128 stands for zero in the data rows.
Here are some points:
[ 89  89  97 139 131  71 128 109 156 163  97 140]
[116  91  94 151 135  79  95 108 162 150 105 142]
[122 134 152 107 138 135 135 140 120 137 120 119]
[140  89  54 151 117  88  57 155 166 102 104  94]
[189 132 109 191 143 117 126 121 134 147 133 155]
[186 142 113 182 147 144 158 122 122 156 141 148]
[173 147 126 181 123 159 148  98 110 125 160 138]
[207 151 110 197 145 147 145 135 111 158 146 134]
[183 205 143 148 128 211 147 136 105 159 164 152]
[198 144 114 176 138 163 154 145 117 168 178 112]
[168 141 118 191 133 150 128 143 115 179 154  99]
[159 132 124 188 136 148 147 136 115 183 164  94]
[163 123 128 181 128 128 140 132 102 181 162  98]
[125 117 127  90 155 112  76 159 140 150 117  97]
[134 113 136 145 130 141 118 124 116 192 158  95]
[121 111 140 144 120 140 140 125 111 187 144  94]
[175 140 119 182 134 143 137 137 117 168 163 114]
[ 89 114 155  68 156 120 106 143 126 138 100 115]
[ 64 112 155  93 113 115 115 133 108 142 117 107]
[ 25  97 136  63  89 110 129 114 123 145  89 124]
[ 84 103 126 120 108 112 154  90 162 104 146 127]
[106 101 138 113 180  99 129  87 178 159 143 122]
[139 138 148 131 115 155 164 106 132 144 164 142]
[ 72  83 134  78 151  72  92  98 176 131  84 151]
[ 90 114 132 119 103 107 123 112 109 155  94 142]
[ 97 147 158  73 127 134 129 140 110 138  99 149]
[123  84 101 139 139  79  80 147 145  98  96 105]
[120 141 139 121 132 117 141  98 144 119 114 201]
[100 153 134  86  81 154 147 148  86 147 112 144]
[153 151 110 157 103 157 124 141  96 160 134 131]
[139 179 157 118 108 184 164 113 102 152 148 153]
[208 180 111 152 129 187 170 124 131 133 172 147]
[131 185 152 102  92 174 152 136  71 136 118 184]
[136 179 132 128 102 179 162 179  69 133 133 131]
[139 173 157 148  98 187 220  91 112 171 205 143]
[ 94 148 152 131  99 162 189  70 143 169 177 145]
[134 113 119 133 129 110 175 100 148  30 123 137]
[132 113  95 149 111 119 131  77 171 130 139 133]
[157 168 144 139 130 158 185  80 123  92 157 176]
[158 131 137 157 138 149 133 117 119 177 172 112]
[185 156 142 142 165 170 169  80 156 161 253 116]
[121 112 149 133 147 129 180  24 180 144 179 131]
[114 125 139 148  96 133 151  93 105 161 119 149]
[165 147 158 164 146 153 190 114 119  77 138 152]
[128 133 163 140 145 140 181  45 139 115 165 145]
[ 77 129 160  77 133 120 117 104 131 138 118 147]
[168 171 186 147 169 173 196  97 104 125 164 158]
[119 113 143 146 134 133 112 120 114 159 134 108]
[123 116 159 160 148 125 204   0 154 138 168 159]
[182 160 138 174 158 157 174  70 137 111 162 180]
[117 146 148 140 118 160 179  69 149 158 191 136]
[134 102 139 152 161 102 160  13 188 116 164 150]
[186 162 132 176 160 171 160  81 144 106 172 150]
[ 89 132 146  79  94 131 128 103 111 134 124 144]
[159  80  89 164 142  83 105 119 169 100 119  94]
[195 171 142 169 147 184 172  79 134 101 198 138]
[127 115 155 154 147 122 188   0 158 130 168 156]
[116 168 155  82  86 167 159 104  93 129 130 175]
[168 162 129 141 152 162 128 120 151 138 187 122]
[122 136 143 149 132 122 168  45 134  88 140 175]
[113 124 124 113 102 131 118 153 101  98  85 123]
Here are 10 more points, each followed by its number:
[133 154 141 168 130 145 190  67 136 116 155 190] 0
[160 169 146 130 131 160 184  80 119  79 159 165] 1
[ 90 129 137  98  92 138 167  87 138 153 137 134] 2
[131 165 168 157 134 178 220  64 119 129 202 155] 3
[134 145 141 130 134 131 154  92 141 113 134 181] 4
[138 102  98 150 134  93  95 131 143  82  88 131] 5
[171 168 144 133 139 175 149  91 121  82 159 153] 6
[119 127 150 133 138 135 172  44 154 109 171 136] 7
[154 142 157 148 145 160 179 104 122 103 173 132] 8
[141 147 152 136 144 161 159  70 142 103 171 127] 9
Which two of these numbered points are nearest to each point below, ignoring the 2 directions in which the first points spread most? Their numbers follow each, nearest first.
[144  72  40 136 120  75  77 167 181  85  81  67] > 5 7
[126 156 139 112 131 127 128 117 141 114 100 184] > 4 0
[114 108 128  60 174  91  70 146 178 127 112 107] > 9 7
[ 61 113 133 100  93 118 125 137 106 124  86 128] > 3 2
[121 126 135 132 105 128  98 148  89 175 111 107] > 7 3
[153 103  91 163 141  90  94 149 144  93  98 127] > 5 4
[ 75 127 133  84  76 138 162  99 130 172 127 135] > 2 3
[ 93 148 135  78  82 152 133 128 106 148 131 123] > 2 3
[134 133 137  97 150 126  54 207 109 117  66 127] > 6 4
[161 192 170 146 120 207 187 120  91 146 176 155] > 3 2
[104 149 129 162  80 145 123 133  62 146  88 151] > 0 3
[114 115 105 112 102 108  55 211  88 114  53 104] > 6 1
[120 143 145 106 132 135 142 108 138 110  96 187] > 4 0
[124 139 103 133  60 136 152  96 131 149 140 133] > 2 7
[151 187 167 142 111 205 193 114  94 146 186 153] > 3 2
[148  80 120 144 179  70 104 111 182  32  88 120] > 5 6
[134 132 156 123 136 142 169 111 126  93 159 124] > 8 9
[137 132 136 137 124 150 138 128 115 169 139 116] > 7 9
[138 143 120 181  91 153 155 114 101 142 141 143] > 0 7
[100 106 116  98  91 115 100 178  93  97  50 115] > 1 6
[132 122 112 176 125 115 136 118 132 147 117 151] > 0 4
[174 175 154 162 145 177 158 103 120 136 169 160] > 4 7
[105 137 135 142  95 136 117 136  67 154  99 144] > 0 3
[165 123  90 146 127 117 106 176 128  81 105 108] > 5 6
[151  93  78 158 134  79  68 165 145  79  71 120] > 5 6
[136 127 113 109 124 133 118 140 145  69 131 101] > 6 9
[125 128 125  75 151 116  76 156 144 132 112 118] > 9 6
[ 81 159 155 108  92 163 130 159  58 152  95 148] > 3 2
[177 180 151 160 134 188 161  99  93 116 178 151] > 6 9
[130 156 127 126  97 153 113 190  61  95  60 155] > 1 0
[ 91  97 115  94 146  90  70 133 170  99  85 102] > 9 7
[ 88 146 166 149 103 137 203  93  91 123 126 212] > 0 3
[ 77 114 151  47 160  98  67 134 154 135  97 130] > 9 7
[ 60 101 167  93 130 112 125 111 123 126 108 143] > 3 8
[131 166 143 115 142 145 141 135 121 119 116 168] > 4 1
[156  96  85 148 124  95 103 147 156  59  81 124] > 5 6
[ 79  92 115  71 159  85  40 145 179 133  74  90] > 9 7
[144  82  47 138 137  72  69 178 180 100  90  73] > 5 7
[131 109 114 140 111 124 122 113 135 170 174  88] > 7 9
[161 150 140 143 160 144 151  93 140 112 141 166] > 4 6
[142  95  90 159 127  83 129 100 187  33 129 125] > 5 6
[126 127 151 142 118 148 153 100 133 152 183 113] > 7 3
[169 152 135 182 114 160 172 131  85 157 148 139] > 0 7
[124 127 122  67 152 116  68 169 148 137 112 107] > 9 7
[133 158 129 108 116 143 118 143 113 133 131 155] > 4 1
[100 156 144  82  77 157 148 102 100 140 126 163] > 2 3
[146 177 106 156  80 171 129 162 101 139 118 149] > 0 4
[162  63  71 161 139  69  80 148 169 101 108  67] > 5 7
[135  84  50 148 131  74  60 176 176 103  78  72] > 5 7
[134 176 172  75 128 166 140 176  67 116 116 151] > 1 6
[124 157 172 155 119 179 117 136  52 184 146 136] > 3 7
[100 124 132  38 154 115  83 175 144 134 101 103] > 9 8
[177 205 179 151 134 212 211  98  83 140 191 171] > 3 1
[ 26 127 143  63  78 127 161  92 135 157 119 148] > 2 3
[155 116 103 157 112 135 105 135 111 189 155  87] > 7 9
[125 112 193 119 194 107 160 121 135 121 130 135] > 8 9
[134 134 120 157 125 122 142 121 127 139 117 166] > 0 4
[130 165 142  85 123 156 114 205  60 113  83 130] > 1 6
[112 118 136 121 122 131 138 104 149 150 159 116] > 7 9
[123 126 166 161 128 127 192  95 110  97 112 188] > 0 4
[147  66  71 189 148  71  47 160 168 106 104  48] > 5 7
[135 157 154 125 140 145 175 107 122  97 131 157] > 1 4
[101 136 155  76 134 124 141  99 145 125 120 169] > 4 1
[125  94  93 150 132  81  66 166 134  85  47 135] > 5 4
[128 166 142  95 115 165 107 198  73 117  86 114] > 1 6
[160  90 104 164 147  93 112 131 150 104 114 103] > 5 8
[107 139 195 119 136 148 160 127  97 128 141 141] > 3 8
[126 155 142 120  88 171 137 113 110 158 161 152] > 2 3
[123 128 143 125 124 124 158 104 124  86 138 164] > 1 4
[125 132 112 108 133 114  97 119 166 127 116 150] > 4 9
[131 135 138 129 118 129 162  94 128  81 140 173] > 1 4
[130 100 114 148 135 107 117 103 151 170 170 108] > 7 9
[168 122  87 168 131 132 148 116 140 186 164 118] > 7 0
[ 47  56 110 109 115  47 100 127 135 103  40 125] > 0 8
Here are 10 other points, each followed by its number:
[127 132 155 160 140 133 157  53 139  83 136 169] 0
[144 109  48 148 109 109 103 134 163 113 139  90] 1
[ 98 124 164 134 119 128 174  65 120 129 134 171] 2
[158 160 153 163 152 143 195  90 127  81 145 166] 3
[146 138 156 147 171 133 167  65 154 104 171 123] 4
[122 132 116 106 121 136  87 148 128 139 119 114] 5
[196 156 144 150 192 147 164 101 149  98 161 125] 6
[113 100 155 143 201 104 164  48 185 116 175 119] 7
[157 140 157 145 175 131 163  69 149 100 157 137] 8
[172 155 171 162 194 151 149  96 133 117 166 125] 9
Which two of these numbered points are nearest to each point below, ignoring the 2 directions in which the first points spread most? Their numbers follow each, nearest first.
[144 108 128 143 192 107 121 101 172 165 154 109] > 7 4
[151 137 160 147 149 161 178 115 122 117 183 117] > 4 8
[142 137 162 132 147 151 167 115 129 131 171 120] > 4 8
[137 102 141 128 202  93 137  80 186 158 150 125] > 7 9
[128 108 116 109 136 102  70 186 108 116  73 101] > 8 4
[ 95 125 142 121  95 134 151 132  77 168 109 125] > 2 0
[153 129 155 152 149 135 192 124 125  56 123 138] > 3 0
[ 96 124 132 122  90 133 161 133  73 163 106 126] > 2 0
[ 91 130 137 152  75 126 138 120  74 170 111 148] > 2 0
[160 107 113 158 186 108 106 136 175  40 134  97] > 6 8
[108 108 175 120 149 110 197 101 132  83 108 157] > 3 2
[139 137 127 176 105 142 153  80 113 114 149 149] > 0 2
[121  95  37 159  80 105  81 153 161 121 111  87] > 1 5
[122 105 116 150 106 111  96 143 105 140  96 117] > 0 5
[158 119 160 139 207 107  98 130 135 115 132 140] > 9 6
[141  95  40 135 101 101  85 157 165 101 114  83] > 1 5
[ 65 130 164  73  92 137 119 131  77 152  96 143] > 2 5
[105 123 135 147  78 134 134 117  87 175 110 133] > 2 0
[104 136 104 116  76 137  80 181  87 112  75 130] > 0 2
[112 139 103  81  99 152  53 185 115 159 115  99] > 5 4
[145 138 174 148 141 140 178 119  99  73 119 163] > 3 0
[133 104 146 139 163 100 113 126 134 115 111 129] > 8 9
[ 92 133 110  64 101 143  81 176 116 160 119 102] > 5 4
[ 98 144 123  88 130 141  96 155 132 142 115 127] > 5 4
[116 135 157 110 179 132 113 115 141 155 129 128] > 9 4
[173 172 165 182 136 160 194 126  93  92 155 169] > 3 0
[176 106 138 152 204 117 126 131 167 130 176  81] > 7 6
[164 148 131 174 113 167 161  84 108 113 163 135] > 0 5
[133 120  99 137 113 111  87 159 124  99  83 134] > 0 3
[130 132 140 133 124 134 110 161 103 137 123 100] > 4 8
[139  99  29 147  96 104 105 132 169 114 146  89] > 1 5
[129 166 159 146  94 182 185 112  82 141 167 160] > 2 0
[175  88 123 141 165  99 153 104 183  65 158  95] > 6 4
[150 117 164 148 165 133 153 112 136 118 166 108] > 4 7
[135 109 169 133 192 104 129 120 135 119 129 147] > 9 8
[ 76  69 109  98 120  54  53 144 135 110   2 129] > 0 3
[128 121 161 109 195 113 118  95 163 149 135 134] > 9 7
[129  80 107 131 163  76  91 116 199  22 104 114] > 6 8
[142 105 135 139 190 104 149  81 186 154 161 123] > 7 4
[166 121 135 172 167 106 160  82 151 108 130 152] > 8 6
[ 97 126 132 128  87 122 126 125  81 161  96 137] > 2 0
[107  87 131 130 134  98  91 142 116 151 106  95] > 4 7
[110 145 106  79 108 145  83 195 112 144 119 101] > 5 4
[124  94  24 151  70 101 114 158 139  94  99  84] > 1 5
[137  82   0 154  88  90 116 156 177 108 131  72] > 1 5
[149 196 175 145 106 205 154 152  10 170 148 176] > 2 0
[135 140 153 140 124 147 148 142  72 175 123 126] > 2 0
[156 148 116 183 110 155 179  88 113 122 152 135] > 0 2
[183 136 144 165 202 143 142  96 160 156 192 124] > 7 9
[124 163 130  93 124 149 132 130 137 149 142 138] > 5 2
[ 91 109 161 112 142 111 113 127 121 127 128 109] > 4 8
[160  96 129 150 171 119 133  98 191 137 212  85] > 7 4
[ 58 128 149  82 104 121 137 101 119 136  97 172] > 2 0
[120 142 169 132 117 159 163 134  79 191 149 128] > 2 5
[165 125 147 163 184 134 154  91 156 146 184 125] > 7 4
[106 148 130  88 129 136 120 140 144 138 147 138] > 5 4
[112 117 147 102 184  95 104 126 170 138 123 131] > 9 8
[153 130 150 135 191 114 109 131 139 114 129 146] > 9 8
[123 117 150 113 153 113 128  79 149 107 122 134] > 8 4
[120  78 107 188 139  90 110 108 159 184 141  93] > 7 1
[140 129 177 146 155 129 190 114 104  81 117 163] > 3 0
[157  97 116 162 158 104 143 115 179  27 137 114] > 6 8
[116  89 166 133 210  86 138 111 167 124 111 125] > 9 7
[ 40 138 151  48  71 138 131 129  86 141  89 161] > 2 5
[125 110 110  85 131 102  59 202 117 164  84  73] > 4 8
[145  94 127 144 185  88 123 105 171 121 146 107] > 7 6
[115  98  96  94 114  91  31 205 106 121  52  92] > 8 4
[157 186 133 118 135 180 124 137 131 136 157 147] > 5 8
[139  86 155 132 215  75 111 112 166 110 116 129] > 9 6
[143 120 166 130 140 121 197 108 123  68 131 134] > 3 8
[150 119 113 126 139 124 131 124 163  32 133  99] > 6 8
[142 166 160 137  86 172 198 113  99 148 177 161] > 2 5
[135 121 128 156 104 132 175 102 132 101 151 141] > 0 3
[142  83   9 142  94  88  85 150 180 121 116  72] > 1 5
